One turning vector, and how many steps it has turned
The counts run from 0 to 422.
[  8 -18  -4   8  18  11  12  -6  10  14 -17 -18   3 -11  -4  35   1 -11
 -18 -33   1   7  13  21  13   3   9  -9  -3  20 -16 -11  -5  20 -13  -4
  18  -8 -10   7 -18  -1  -2] | 357
[ 15  -7 -22 -22  13  16  19   5 -14  -9  18 -16  12   0  -1   2   2  18
   5   4   4 -12  20 -16  -3  -3 -15   4  -1 -17  37   1  16  -2  -3  -6
 -16  15   7 -13 -20   1   8] | 137
[-25   8 -11  10  21   1  29 -11  -9  11  19 -24 -26  13   7  -5  12 -15
   7  -9  -3 -14  16  -4 -19  15   4  16  -2 -10 -16  -4  10  13  -4  -5
 -10   4  -1  -9 -18 -20  19] | 326
[-10   3  10  -9 -13  -6  -3   6   0  28 -11  -4   1  21  12  -5  16  -8
  17  11  22  10 -17  -5   3   4  17  16   2  -6 -29  -9   5  -1   7  32
  14 -10  12  31   6   0 -21] | 40
[ 17  -5   4  -3   3  21  15   3 -41  13 -10 -22  16   8  -9  11  -5  13
 -16  -6   0  21 -22  -6  -2 -17  19 -20  23 -19   7  10   7  -7  -5  23
   0  -4   1  -4   9  -7   0] | 99
[-14  11   0   1 -18  -1  -4   6   5 -20  -1  26   7  22  13 -16  -4   1
  17  25   3  -6  -6 -14  -5 -10 -10   0   9  16   5  12 -11 -43  24  23
   6  -7  11  23   4   1  -3] | 205
[  7 -14  -5  10  18  12  -3 -15 -12  -7 -12 -17   7   0   1  17 -28  -1
 -17  -1  13 -31  25  14   7  -5   1   1   1  -1 -24   3  -8  -7 -23   9
  -5   2   5 -29  -1  -7 -14] | 114
[-21  13   9   0  10   8  12  20  -2   9  -1   8 -15   8  -4 -10 -13  22
   2   7   5   6 -11 -17 -28   0  -1   2  -9  17 -28  22  15 -14  -2  11
 -13  -8   0  31  20   1 -23] | 81
[  7  -3  19   5   9   2   6  15  -1  18   8 -20  23   1  10   8  31  14
 -16   1  -6  16   7   8   1  27  18  14   6 -31   5   5  13  -3  -3  -2
  -1  13  29 -10   6   6  -3] | 343
[-12  31   3  -4 -17 -15 -12  19  13   1  20  21 -13   9  -8 -19   1 -22
 -15  12  10 -17  -7  16 -17   3 -16  10 -12   9   1  10  -6  14  10  -7
   4   5 -16  21  -7  20 -22] | 2
[ -5   0   3  25  -1 -17   7 -15   0 -11  -8 -17 -21   7   4  19   3 -10
 -15 -16   2   7  15  21   4  18   7   2   5 -37 -11   2  -2  -6   9   9
  26  -6  12 -32  -8   3  -7] | 30
[  9  26   0 -17 -14   4  22  10  -8 -19   7  17  12  23  -8  -2  10  -4
 -30 -13  13  -9  -3  14   7   1  -6 -39  10   1  13 -13 -11  13  11  10
  25   8   9  -7  10 -21  -3] | 268
[-16   7   8   1   1 -10   9  -1 -13  -4  -6 -11 -16  24  17  10 -15  -4
  -1   5  21  -1  -3  -5  -3 -14   5   5  13 -27 -20   7  13 -12  18  40
  11  -3  16 -11  20 -20 -21] | 35
[  4  -4   0 -21  16 -15 -24   2 -19  16  -6   5   8  17  -5 -18 -13   0
 -14   3   9  13   3   5  -3  15   0  -5  13 -35  18  10  -4   9  20  13
 -20   6 -17  29   0   7   7] | 305
[-10  21  31 -16  12 -18   2  15 -10 -12  13   5  17   6  10   5   9  16
   9  26 -13  14   8 -22  -7  16   0   0  16 -24   6  -4  11   0   5 -10
  -1  16  22 -12  27  10 -16] | 11
[-28   0  12  -1  39 -18   6  -2 -10  11  19 -16  -2  16  15  -2 -19  12
   5   7 -17   0   6 -16 -18   0 -11  12   6 -10 -41  13   2 -11   1   3
 -11 -11  12 -16   8  -8   9] | 324
[ -2   7 -10  12 -24  12  10  -9   3 -12   7   7   7  30  14 -12  13 -32
  14   1  18 -30   4  11   3  14   7   8   6   4  13  -9 -25 -17  -2  18
   5  -9  16  11 -10 -12  13] | 203
[-13  13 -15   7   7  23  30   2   2   5  -2  -4 -31  10  -6 -13  11 -15
 -12 -13  12 -26  17  12 -13  32  23  15  -4  -8 -11  -1   6   2 -21  10
 -12   2  14  19   0 -12   5] | 78
[  0  13 -21 -28   5   5  35  -3 -23   0   8 -10   1   9  -7  10   8  25
  -9 -11   4  10 -19 -18   8  -4   1 -17  -4 -23  -9 -30  18  12   7  -7
   3   0  17 -11  -5 -25   5] | 59
[ 16   7   4  -7   3  19  17 -26 -17 -19  -3   6  18 -12   5   0   1  21
  16  -2 -16 -10  -2  11   3   5   0 -21  17  22  -1 -18 -30  13   4   5
  14  16 -14   8 -20  -1  -4] | 185
[ -8  10  -6   6 -11 -12 -10  29   4  36   9 -10  -5  -3 -17 -14  23 -11
 -27   0  10  20 -14 -12 -11  -5   4  22  -9  16   5  23  20  -3   2 -12
 -14  -2  -6  12   3  12  -2] | 336
[ -1   0 -14   3  -5  -6 -10  -1   3 -15 -15   4  -1 -13 -21  13 -21 -19
 -16  -8 -15 -14  10  -2   9 -20 -11 -19   0  32   5   0 -26  -7  -7 -17
  11 -11 -25 -23 -13   5   9] | 192
[ -8   3   4   3  10 -25   5  12  23  -1 -16   1   8  -1  14  22   7  -7
 -18 -22  12   3  -4  31   6  15   7 -12  -6   0   5 -12  -8  23  15 -10
  34  -9   3  -7  -5 -11 -13] | 25
[-19  14  14   9   5 -13  18  -7   6 -26   1  -1 -20  14   9  -1  -4   4
   9   4   8  -9  28  -5  -9  15   1   5   4 -13 -27  -7  10 -14  20  24
   8  10  21 -13  38 -15 -13] | 284
[-29  12  -1  14  15   2  16   4  -7  12  21   3  13  32   6  -9  -4  -4
  -7  -2  21 -18  -9  24  -9  26  12   1  -2   0 -17  -3  -5  -3  -3   6
 -13  -8  22  26 -15 -13  19] | 328
[-10 -22   1  20  29  -2  -9 -11 -22  12 -23 -18   0   2   7   2 -22  -2
   9  13  -7 -10  14  -6 -10  18   1  11  11   2 -21  20 -15 -19  -7  13
 -18  -5 -15   5  -6   9   4] | 116
[  3   5   1 -16   0  10  -6  -4  -8 -22   4  16   9  -1 -33   1 -29  -5
   9   1   2  12  14  -9  -8 -13  -3 -25   9  -7  28 -15  -6  -4   9  -7
 -13  -4  -8  11  25  -3  23] | 222
[ -3   6 -19 -20  20  19  23  -4 -11 -19   3  24  20   2  -5   9 -21  32
  -8 -10   5  -9 -17   9  21   3  -6 -26 -11  13  -4  -5 -14  -5   7 -11
   1  -1  12  16 -16 -14   9] | 393
[  2  12   1  -2 -11 -11   3  31   5  29  17 -17   8  -2  -2   9  28 -12
 -31  -6  17  11 -14  -6  -2 -15   1  21 -19   4   3  10  19   7   3  -6
  -5   3   8  -8   9  -3 -17] | 337
[-20 -13   0  -3   7 -26   5  16  13  -4 -11  -4 -22  13 -11  22  -6 -11
 -18  -2   3  28  19 -15   4  -1   5 -17  10  -6   3  -2  10  -6  13  -2
  20 -14  -9 -31  -2   3   4] | 28
[ -9  25  -8   7 -22  17  36   6 -10   8  32 -12 -20  17 -19   5  17  -3
 -18 -11  11  -1  -8  -2  -8  -9   2   1 -16   7 -22  -4  21   2  -3   6
   1   4  10  -5  -7  -7  -3] | 332
[ -5  19  -8   4  -2  23  33   8   1  19   9 -20 -26 -10 -13   5   7  -5
  -5 -15   7   0   3 -13 -20 -15   7  10 -16  14 -22   4  23  12 -19   5
  -5  -5   0   8   9  -7 -22] | 83
[  4   3  22  10  -6  18   7   6   7  16  16  -5  15 -15  -7  17 -17   8
  22   8  -9   9 -16  -5  -4 -38   3   3   0  21 -18   7  -3  -8 -16  -4
   1 -15   3  22   0  25 -31] | 418
[  6  -3  -5   5 -20  19  16 -17 -11  20   4 -21   7   6  20   6  23   9
  12   2  14  -2 -10   4  13  -7   9  23  -1  -4 -23   0   6  -7   5  23
   7   6  11  14 -28  -5 -15] | 373
[  9   9   9  -2   7  30  24   5 -28   1  -3  -6  11   4  -9  16  -2  25
 -12   3 -15  31   3 -12   7  14  13 -17  19 -14 -11   9   5 -10  -4  12
 -10   6  12   4  21   1  -3] | 348
[ -7   8   0 -11  -2 -17   0   9  14  17  -7  -1 -13  18  19  -3  23  10
  16  17  22   3  -9  -5  -4   6   6  19  -6   9 -26 -10  25   6  18  28
   8  10   3  20   2   3 -34] | 41
[-28 -16   1  -6  20 -37  -7  18  20 -10 -16   7 -12  11  -5  19 -20  -1
 -20   6   7  16  17   5  -1  -2  -9 -20   5   6   5   2   6   1  16  -5
  26 -16 -15 -13  -9  14   1] | 27
[ -5  38   3   8 -30 -10  -3   8   5   4  18  14 -13   7  10 -21  17 -11
  -6   2  -1 -13 -14  24  -5   6  -7  17 -12   3  -6   8 -10  15  16   0
  12   5  -1  13 -10  12 -26] | 1
[ -5  -1 -17 -22  27   7  16  -6 -18  -2  -6 -10   8 -17   4  -7  19  23
  14   1 -10  13  -8 -24   6  28  10  18   4 -13  14  -2   3  -7   8 -22
 -10  22  -4  26  -9 -20  13] | 390
[ 11  13   0  -3 -15  -9  11   5  -4  11 -23  -9 -19  -1  -4   0  35 -25
 -26 -20 -20  17  -3 -12  12   7   6  -1   8   4   4  -3  -8  11   5  10
  24  -8 -10 -14   0  -6  -7] | 272
[ -6  -2 -15  25  10  13  24 -21 -16 -29  14  -8 -21 -10   5 -10 -18   8
  17  -1   1 -19   5  16 -29 -27  -1   4  -1   1   0  23   0  -7   4   2
  -1   7 -12   4 -12 -16   4] | 161
[  7  25  31   2  -7 -14   2   4   5  15  26 -21  -6  -6  10   7  17 -10
   6   3 -19  -2   7   0  -5  -4 -18  21  -2 -18  -2   5   4  19  -1 -11
   8   5  11 -14  -6  30 -34] | 6
[ -2  -4  -2  20  17  -4   6   1   2   5  19 -14  11   1 -13  14 -19  23
  -4   6   9   7  18  22 -26  -1 -10 -24  -2  -4   6  -2  16  10  -6 -18
 -15   1   3   2 -21  39   2] | 91
[ 24  -7  -3 -16  12  18  11   0  -5  -4 -24   5  -5 -23 -11 -10  -8  17
   2 -14 -33  18  -7 -24   4 -12 -10 -12  -2  25  -1  24 -13 -11   0   1
  -3 -16 -17  20  -2  11 -12] | 146
[-12 -20 -16 -11  11  -5  -2  20   8   4  -2  -2  -8 -16  -5   7 -12  -6
 -21  -4  -7   8 -15 -24  14 -25  -4  12 -12  16   3  28   3 -23  -8 -24
   2 -24   0 -19 -11 -14   4] | 401
